Families of rows that turns and mirrors carry onto each other, the same ones carrying the whole set onto itself: the rest of each named row's family, in list order:
4 families of 8 rows:
j667: [15,-8,-1,33,-3,-14,-8,10,30,-3]
j124: [-12,5,12,-32,18,6,-16,-6,9,16]
j330: [17,-14,3,33,-13,-2,-14,9,18,-2]
j816: [-3,-19,21,1,1,19,-19,-16,2,-10]
j88: [0,-25,22,15,-11,8,-14,-21,3,-4]
j858: [6,16,-8,-12,15,-2,-15,22,25,19]
j308: [12,-16,5,26,-19,5,-12,-4,27,13]
j812: [-22,23,-9,16,8,-6,1,25,12,14]
j824: [4,27,-6,-5,23,-19,-10,11,3,18]
j531: [-12,10,7,-29,18,-10,-14,1,-1,23]
j516: [-1,-23,24,23,-1,15,-18,-4,-4,-5]
j574: [-41,13,8,-2,10,2,0,-5,-1,13]
j195: [20,-21,4,-1,-7,8,-24,7,27,-2]
j310: [-14,-6,12,42,-3,-8,0,-11,9,-8]
j653: [-13,15,-7,15,16,-26,2,25,11,14]
j560: [-30,19,6,-6,14,-11,0,-1,-11,20]
j465: [-8,-21,26,8,5,1,-12,-26,5,-10]
j65: [1,17,-8,-16,12,-17,-11,19,13,27]
j459: [6,-34,15,9,-12,7,-22,1,15,2]
j590: [5,-5,13,41,-9,13,-8,-8,9,4]
j876: [-31,6,-2,-17,8,-23,-6,-3,-1,18]
j851: [-40,9,8,4,11,-19,6,-5,-2,14]
j744: [6,-4,-7,34,-15,1,-6,10,27,1]
j418: [-6,18,-3,-23,15,-17,-9,-12,7,25]
j715: [-22,16,-5,0,17,-25,-7,19,-6,10]
j441: [-16,-1,10,36,-9,12,-1,-13,2,-7]
j518: [-18,26,-7,6,9,-19,1,17,4,24]
j381: [-7,-15,13,38,-16,0,-6,-7,4,-6]
j226: [23,-21,14,0,5,-4,-22,-6,26,-4]
j496: [-13,4,15,-25,22,-10,-8,-18,7,19]
j517: [25,-21,13,10,-8,5,-22,-7,17,-1]
j384: [13,11,2,-14,26,-18,-13,12,20,19]

Which other rows belong to the same family as j308? j824, j516, j459, j590, j876, j418, j715
Which other rows belong to the same family as j517? j330, j88, j531, j560, j65, j518, j381
Which other rows belong to the same family as j465? j667, j124, j858, j812, j574, j310, j226

Families of rows that turns and mirrors carry onto each other, the same ones carrying the whole set onto itself: the rest of each named row's family, in list order:
9 families of 3 rows:
j614: [-7,1,12,14,-19,26,9,0]
j990: [-22,22,3,-18,24,15,-24,1]
j473: [-26,17,4,-16,28,18,-7,-2]
j684: [9,-11,7,20,-2,20,-13,-11]
j864: [9,-18,-9,17,6,7,-7,-10]
j796: [8,13,-12,-19,-29,7,-9,11]
j207: [3,17,-3,-16,-27,-11,-7,-8]
j372: [19,-3,-4,13,16,6,13,-1]
j986: [-14,12,14,-30,19,30,-14,-4]
j932: [-1,11,12,-17,-7,-23,-13,-3]
j71: [1,9,-17,-26,-5,-16,-18,-5]
j16: [-24,20,-4,-20,13,27,5,13]
j398: [8,-5,-1,23,12,26,-19,-4]
j551: [3,-4,2,20,2,23,12,-10]
j674: [14,-13,10,14,6,-3,6,-3]
j13: [-22,22,2,-17,3,32,12,7]
j260: [9,9,6,-33,-7,-13,-18,1]
j786: [1,3,6,-23,34,26,-1,3]
j410: [-9,-8,11,19,-11,23,1,4]
j317: [-15,20,3,-32,14,33,-5,-6]
j815: [-18,0,-3,-20,31,24,-15,-8]
j823: [14,21,-22,-21,-12,-7,-12,1]
j861: [17,-8,-2,18,7,22,9,-4]
j910: [2,20,-6,-19,-30,14,1,6]
j224: [3,18,-3,-17,-16,-21,-4,-2]
j319: [11,19,-19,-5,-7,-13,-19,2]
j292: [6,4,11,-29,22,32,-17,-2]

Which other rows belong to the same family as j786? j674, j260
Which other rows belong to the same family as j796? j16, j410
Which other rows belong to the same family as j614? j13, j910
Which other rows belong to the same family as j317? j207, j551
Which other rows belong to the same family as j986? j861, j224

Families of rows that turns and mirrors carry onto each other, the same ones carrying the whole set onto itself: the rest of each named row's family, in list order:
4 families of 8 rows:
j140: [-20,12,20,-20,11,9,19,17,-5,15,2,-13,-2,11,10,-32,-19,31,32]
j597: [-23,34,1,-1,-17,-26,-5,29,7,3,-24,8,-5,-8,-10,-15,-4,9,36]
j174: [4,-4,-20,9,-38,-3,5,-14,-11,-14,-19,14,18,2,3,-5,-25,27,9]
j808: [5,-11,15,-29,-5,9,7,-20,-1,21,19,10,-1,2,-11,-18,-16,22,27]
j468: [2,4,-12,-31,10,2,-45,26,-5,8,-13,-17,4,12,-11,-19,-32,9,24]
j971: [2,-30,-11,-7,19,-9,-8,-2,-26,-17,5,3,12,-1,-24,0,-6,18,37]
j862: [2,-12,-9,-5,-9,20,-9,-3,-16,-6,20,7,9,8,-19,-14,3,38,28]
j219: [10,7,-12,-29,-20,-19,-34,5,-5,-6,-28,-26,9,7,7,-26,-42,5,21]
j792: [3,9,-16,17,-14,-22,-10,18,-20,-2,-42,-28,-3,6,8,-8,-28,18,18]
j309: [12,23,8,0,5,-37,8,29,2,1,-29,-15,-9,-9,-2,-8,-29,0,14]
j138: [-1,18,7,-12,-3,-24,15,33,-9,-6,-8,-13,-13,-31,11,-38,-12,18,22]
j960: [-11,-18,-11,-1,32,-14,-11,18,-31,1,-18,-21,6,14,-17,-1,-22,16,40]
j892: [-14,-13,-13,-2,1,-19,4,9,-36,-11,-41,-15,10,3,-7,-15,-40,13,26]
j30: [-20,2,2,-12,-19,-9,-18,-22,7,30,2,7,-6,4,5,-1,-4,18,44]
j171: [-28,27,13,-7,-11,-16,-5,6,8,12,-6,-10,-1,16,-5,-17,1,19,54]
j626: [18,-28,-4,5,13,2,-15,7,4,-2,4,-7,11,20,-15,1,6,18,31]
j756: [-3,-14,-3,2,12,6,-8,32,-9,14,-32,-23,3,32,-6,-15,-19,18,30]
j187: [-4,-4,10,-5,10,4,7,-12,11,23,12,8,3,7,23,10,-21,25,22]
j230: [-10,19,28,-5,-3,13,11,12,-25,2,11,-15,-16,6,4,-34,-17,-1,33]
j599: [11,-1,0,-9,-16,-14,13,-6,7,11,-15,24,4,-11,4,2,-42,5,-2]
j739: [17,9,-11,-24,-20,-14,-20,-11,11,-28,-6,-4,29,9,0,-15,-24,9,21]
j508: [24,-27,-14,-2,-30,-13,-3,-4,-8,-23,-2,4,13,-8,-8,-20,0,14,19]
j234: [6,23,18,12,-8,-15,5,25,-20,-11,0,-12,-21,-17,6,-20,-15,-14,18]
j721: [-15,10,-10,-2,-26,-23,-19,4,7,20,-13,25,-9,-20,0,2,-12,6,24]
j454: [10,5,-11,-26,7,6,-30,8,12,-16,10,4,22,15,-19,-8,-18,13,20]
j175: [7,6,13,17,-6,-5,2,0,-10,1,5,10,-16,-12,17,8,-28,-16,7]
j130: [-7,-1,23,1,-4,21,5,-13,-16,15,16,6,-11,12,12,-5,-30,-1,22]
j489: [2,3,-7,3,14,1,-25,29,-22,8,-5,-35,-12,9,-16,-14,2,30,37]
j586: [-2,-24,-15,-7,-12,-19,8,-9,-32,-27,-12,9,19,-9,-14,-16,-24,17,25]
j529: [6,16,24,-22,21,-14,5,17,-7,10,4,-29,-11,4,-18,-30,-5,17,43]
j629: [15,2,-3,4,-5,-29,4,6,7,2,-1,8,-6,-32,24,6,-16,10,9]
j975: [2,-13,-12,-6,-32,-10,2,21,-19,-6,-43,-14,5,5,1,-38,-29,14,16]

Which other rows belong to the same family as j187? j140, j138, j626, j756, j508, j629, j975
Which other rows belong to the same family as j597? j468, j219, j30, j171, j739, j721, j454
Which other rows belong to the same family as j892? j971, j960, j230, j234, j175, j130, j586

Families of rows that turns and mirrors carry onto each other, the same ones carrying the whole set onto itself: the rest of each named row's family, in list order:
3 families of 5 rows:
j48: [10,3,4,-28,2,34,-8,-23,-14,13]
j90: [34,-4,1,8,-1,42,14,-3,-6,0]
j369: [21,17,-1,-23,23,33,-11,-22,-13,0]
j505: [34,-13,-6,-7,-17,30,5,-13,3,4]
j697: [-3,24,5,-16,14,-9,-18,-23,-16,-3]
j763: [-17,19,5,-24,15,8,-13,-2,-13,2]
j682: [-4,10,-26,1,8,-23,-3,3,-4,-11]
j342: [24,-6,-9,8,-17,1,9,13,16,-11]
j147: [1,32,-4,-18,18,1,-15,-1,-26,-10]
j627: [1,21,-12,7,-3,-16,9,12,-14,-18]
j116: [18,-7,-29,15,-2,10,17,14,1,-8]
j584: [20,15,21,-12,10,29,-8,-25,-17,3]
j249: [34,-3,-7,0,6,35,15,-24,7,-2]
j45: [-8,13,-3,-2,2,-15,-2,21,4,-12]
j29: [21,2,-15,18,-10,5,28,-3,7,-13]

Which other rows belong to the same family as j147? j369, j627, j249, j29
Which other rows belong to the same family as j342? j48, j505, j763, j45

Families of rows that turns and mirrors carry onto each other, the same ones carrying the whole set onto itself: the rest of each named row's family, in list order:
6 families of 6 rows:
j848: [21,23,-10,-23,16,28,10,18,9,3,3,-12,7,2,-9,11,20,16,3,0,6,-34,-1,10,4,8,7,-11,-5,-35,-21,0,4,-18,-20,19,15,-8,-10,-31,-9,10,6]
j72: [11,30,11,-1,2,-9,0,6,-22,9,-12,11,13,8,22,9,-28,12,8,-6,-9,3,-3,2,-1,1,-22,4,-21,10,-9,13,2,3,16,-23,-8,-7,3,29,10,-29,-10]
j54: [1,15,-5,-5,8,-10,12,6,-3,-17,-14,-28,-8,-5,-25,-8,-2,-32,5,-5,40,-27,9,15,17,0,20,-1,-13,4,8,1,39,-13,5,-4,20,-13,-26,15,-20,8,11]
j790: [11,18,16,-1,2,19,-9,-14,-33,10,-10,13,-5,0,9,23,-4,-4,-10,5,-7,-7,16,-8,17,10,-2,8,-3,12,35,-8,7,25,-21,20,-22,-10,0,11,4,4,0]
j630: [2,-11,-3,8,-3,-2,-9,-1,1,-2,-13,4,29,3,-31,17,-6,-8,9,-33,5,9,14,-6,-10,-20,31,-35,-14,-23,5,-8,3,9,-8,-38,0,-2,2,12,22,-7,-1]
j355: [5,28,-5,-3,-14,0,4,-2,-16,-17,-20,1,20,-3,14,2,-31,7,3,13,-8,3,5,15,7,11,-9,-4,-12,-1,-22,8,-12,-14,2,-14,-4,-10,-33,22,21,-23,-9]
j544: [13,7,15,2,1,13,-10,-29,-32,13,-3,15,-9,1,-18,15,-6,-7,-3,-5,-11,3,10,-4,9,-7,-18,6,-11,9,10,-3,-14,16,-28,-23,2,-2,25,11,-3,14,-11]
j727: [17,16,3,3,-7,5,3,12,-3,-6,-10,9,11,7,29,11,-34,-12,16,3,-21,10,-3,-4,11,-5,-18,-8,2,5,-15,23,12,-16,5,2,-13,-10,12,18,30,-11,3]
j411: [1,4,9,9,-7,18,1,5,-8,-10,-9,15,16,0,-21,23,8,-19,16,-36,-2,8,12,-11,-5,-29,30,-31,-7,-5,3,-27,4,6,-10,-31,-3,-8,13,-1,16,1,15]
j621: [4,19,1,11,-13,6,10,-7,-18,-11,-26,0,24,3,16,21,-17,12,-3,-19,1,13,4,0,8,-5,-15,-18,-14,8,-14,0,5,-5,29,-5,-15,-8,6,21,34,-31,7]
j902: [-9,-2,-5,8,19,-6,-7,4,14,-14,-1,-22,-27,2,5,-6,13,28,4,-5,21,-29,-18,6,-21,-3,27,13,19,-20,-7,-2,19,-2,30,3,23,3,-7,9,-2,-1,7]
j510: [2,-6,-13,-4,7,-8,11,-3,0,-24,0,-14,-2,-9,-18,-30,-3,-30,-5,-12,28,-27,-3,17,21,-4,14,-3,-16,8,3,-1,30,-8,28,-16,3,-15,-18,17,-18,20,7]
j188: [-7,-4,-26,-9,-6,-22,17,2,1,-17,7,-24,-16,13,-18,-10,9,-18,-26,-19,40,-4,12,4,15,-1,32,-4,-10,-11,-7,-3,14,-14,14,10,14,-10,-13,4,-29,-3,-6]
j464: [-4,3,-9,-24,6,-2,16,-11,10,-8,0,-35,-1,3,-12,-20,12,-16,2,-9,47,-11,-3,12,8,7,12,14,0,0,-6,17,25,-11,-3,10,21,-5,-4,12,-24,21,-3]
j553: [18,8,-1,15,-1,18,-7,-25,-37,9,0,7,-25,3,14,13,-6,-10,-3,0,-17,15,-5,3,4,-11,0,-5,23,10,10,-5,-2,22,-13,-3,-4,-20,19,3,12,20,-3]
j708: [-3,16,-3,2,-6,23,-25,-16,-37,24,1,12,-8,13,-10,25,-3,12,-3,-6,-1,-11,22,0,15,11,3,-1,3,8,24,-2,-13,27,-21,9,-6,-9,2,10,-1,9,-10]
j436: [-4,7,-24,25,4,-1,1,-4,17,-9,12,-4,-21,3,-1,8,37,39,1,2,16,-31,-24,16,-18,2,8,-5,-7,-20,-3,0,11,4,24,-8,7,2,-8,-12,-8,-6,0]
j873: [14,10,-18,-19,14,24,-6,27,17,16,5,-20,-2,8,-7,2,16,1,5,-7,-8,-29,-5,17,3,13,2,-4,-13,-24,4,7,23,-19,-16,32,28,-7,3,-24,-10,4,12]
j397: [16,22,12,9,-5,24,2,-20,-44,10,-1,6,-6,-9,-6,17,0,-14,-20,0,-4,14,13,-4,4,2,-7,5,5,1,11,-2,-2,24,-21,13,-15,-26,9,-3,11,2,-13]
j128: [-13,-16,5,9,6,2,8,13,17,-15,-10,-6,-18,5,-6,6,25,29,-10,3,7,-23,-12,7,-19,7,34,-8,13,1,6,-6,19,15,22,9,7,26,-15,2,-5,3,-17]
j546: [18,8,-37,-5,-4,13,0,22,20,0,4,-9,0,12,-25,-12,18,3,5,12,10,-32,9,19,10,3,-10,4,-22,-33,-2,12,31,-7,-19,2,2,-7,-6,-23,-15,-1,15]
j367: [-5,11,-13,-18,-9,-14,26,-2,-4,-19,14,-35,-17,6,-6,-17,2,-25,6,-1,33,-7,3,16,9,10,19,-7,-5,1,0,-4,36,-12,12,5,19,-8,-20,9,-29,5,0]
j671: [4,-9,-22,1,-4,16,-3,6,-24,-6,-7,14,11,4,-14,22,0,2,-12,-25,-24,20,20,-13,7,-20,23,-15,-17,-12,5,-26,8,11,-12,-17,-5,-18,13,9,26,-17,24]
j359: [24,23,-15,-30,0,37,14,19,3,9,9,-20,3,4,-4,-14,4,22,0,0,6,-36,-9,3,12,-10,-4,-6,-18,-22,-3,12,14,-14,-18,8,-1,-18,-9,-29,-11,7,10]
j135: [16,20,-24,-8,-2,13,-3,25,24,13,-13,-22,-1,18,-18,-7,14,0,-11,2,6,-22,3,7,11,-2,4,-5,-17,-18,-11,21,19,-27,-4,34,19,-6,-1,-23,-7,-25,-4]
j46: [22,18,5,0,-4,4,23,5,-21,-23,-25,-3,21,5,19,3,-20,11,4,-14,-24,8,0,14,9,16,1,-16,-4,6,-21,-3,5,-22,8,-16,-14,-10,-22,20,23,-18,-9]
j337: [12,-9,-7,3,-7,3,13,14,-15,-1,4,10,18,6,-9,3,-14,2,6,-25,-21,10,15,-12,6,-12,22,-9,-19,-18,-12,-13,-2,25,-7,-53,2,-4,16,9,13,-17,1]
j742: [9,-18,-10,-3,-11,-3,19,0,-10,6,1,2,14,7,18,6,-12,-16,0,-36,-10,22,6,-16,3,-13,32,-27,-1,0,8,-4,6,5,-16,-29,3,-13,21,16,13,-6,24]
j196: [-4,-20,6,3,0,16,-3,-2,25,-4,6,-3,-23,4,-2,21,26,31,-5,-1,-7,-33,-21,17,-18,-13,27,-3,3,-4,2,0,18,10,25,-3,-9,20,-4,6,-11,4,-2]
j564: [-9,-12,-20,-6,-7,-23,13,-5,6,-16,3,-23,-14,14,-22,-13,24,-6,-7,-14,36,-16,-7,16,10,18,-3,0,-16,3,15,13,20,-13,9,-14,1,-1,-19,11,-27,13,1]
j423: [15,14,15,17,-5,-2,2,7,-17,-17,-20,8,12,2,7,12,-36,-2,0,-21,-14,10,4,1,12,16,-12,-5,-11,3,-23,9,16,-24,13,2,-10,-8,-5,29,27,-22,0]
j435: [-12,-23,8,28,19,7,9,4,20,-23,4,-17,-18,-7,-2,3,19,23,-5,6,16,-18,-13,16,-17,-9,18,-9,17,-23,3,0,17,1,21,8,15,15,0,-11,-1,0,-2]
j670: [-4,-10,-5,33,17,6,-9,-11,17,-10,-4,-18,-41,2,-13,16,21,20,-22,10,15,-19,-12,13,1,-8,22,-1,7,-15,-11,-1,2,-4,11,16,15,2,-6,-14,-9,-14,-8]
j244: [4,8,-2,-7,-5,17,-6,-35,-34,0,-14,-1,-15,2,-11,22,-7,-11,-11,-3,-15,13,18,-5,13,7,-21,-11,-5,27,4,-7,2,9,-19,4,-26,-18,8,3,13,-3,-10]
j879: [0,-8,6,2,-18,14,5,8,-13,9,-4,12,9,6,-12,19,6,-8,-3,-29,-14,22,9,-18,-9,-6,37,-32,-7,0,-1,-23,2,2,-11,-29,2,-8,14,9,10,-29,21]
j35: [9,-2,-29,-19,10,32,-1,26,27,9,0,-25,-6,4,-13,-9,10,3,10,18,4,-33,-2,3,-5,9,18,6,5,-25,-13,-2,23,-11,-18,7,16,-4,10,-19,-10,-1,-2]

Which other rows belong to the same family as j196? j630, j355, j510, j708, j359
Which other rows belong to the same family as j435? j873, j397, j367, j423, j879
Which other rows belong to the same family as j244? j621, j902, j464, j671, j35
Which other rows belong to the same family as j848? j54, j790, j411, j128, j46

